(in the rows, 128 means zero)
One turn moves every row onto another: examples first, then more rows asked
Ved: [124 123 136 120 112 134 125 159 146 133 133 116  79  95 133 135]
rup: [103 135 104 144 128 103 150 138 134 143 153  96 127 110 129 111]
teg: [130 142 118 133 134 149 102 148 141 119 149 101 121 102 129 137]
nomik: [135 125 139 120 149 119 116 122 128 105 110  92 122 145 160 139]
ver: [ 95 123 125 122 126 122 116 122  98 120 135 133 152 135 139  90]
diro: [ 99 135 128 109  96 130 123 145 125 146 112 130  78 145 140 135]
Fulu: [ 97 103 136 137  85 135 139 151 137 104 138  91  94 120 128 125]
piva: [ 99 136 105 156 110 121 137 140 133 118 153  78 128 131 124 120]
Sig: [109 118 110 127 146 125 148 137 133 135 151 109 142  89 141 108]
fika: [108 123 125 136 102 110 149 154 143 141 129 109  78 111 130 127]
pizon: [122 117 136 117 151  95 144 115 125 123 114  96 129 135 161 122]
babak: [ 96 103 132  93 112 159 129 143 118 125 111 138 105 132 154 125]
sud: [100 153 131 131 108 109  96 123 105 126 141 122 128 146 123 103]
Nipe: [ 86 116 147  96  84 146 110 134 122 119 132 120  92 137 134 129]
rap: [107  93 118 130 121 134 168 156 134 128 120 118 103 105 149 116]
zugo: [105 145 140 112 121 112  93 121 107 129 147 133 134 121 126  98]
nudi: [117 123 127 119 139 142 117 137 137 117 161 103 136  84 132 119]
magim: [134 133 154 104 147 104 108 115 133 117 126  94 114 123 152 136]
laz: [120 134 140 123 134  81 130 114 128 124 123  83 112 144 148 129]
bina: [117 122 146 124 126 106 119 115 124  98 123  75 123 151 150 132]
zanis: [120 149 120 123 139 129  94 133 106 133 122 144 132 134 140 110]
bamen: [ 75 109 144  93  86 124 136 128 119 134 135 122  98 131 137 113]
ragi: [118 138 102 154 125 147 116 152 135 108 138  88 128 130 132 134]
Bagit: [118 112 156 102 143 103 127 107 125 109 130  91 132 124 155 120]
sapa: [118 102 119 135 114 155 139 166 138 112 113 112  96 119 145 135]
zaneb: [ 83 105 121 110 100 140 148 140 114 132 109 129 103 152 153 119]
vidan: [100  94 145 113 101 137 141 145 138 112 147 108 101  90 133 115]
tefot: [104 133 124 129 120 137  98 128  99 106 128 127 147 149 137 102]
gogo: [108 149 113 133 131 108 114 130 103 142 122 138 132 144 139 101]
buvib: [ 98 125 135  90 110 127 129 138 124 155 119 142  85 120 145 125]

sud goes to gogo
piva goes to rup
Now find these:
buvib goes to babak
sapa goes to Fulu
bina goes to laz

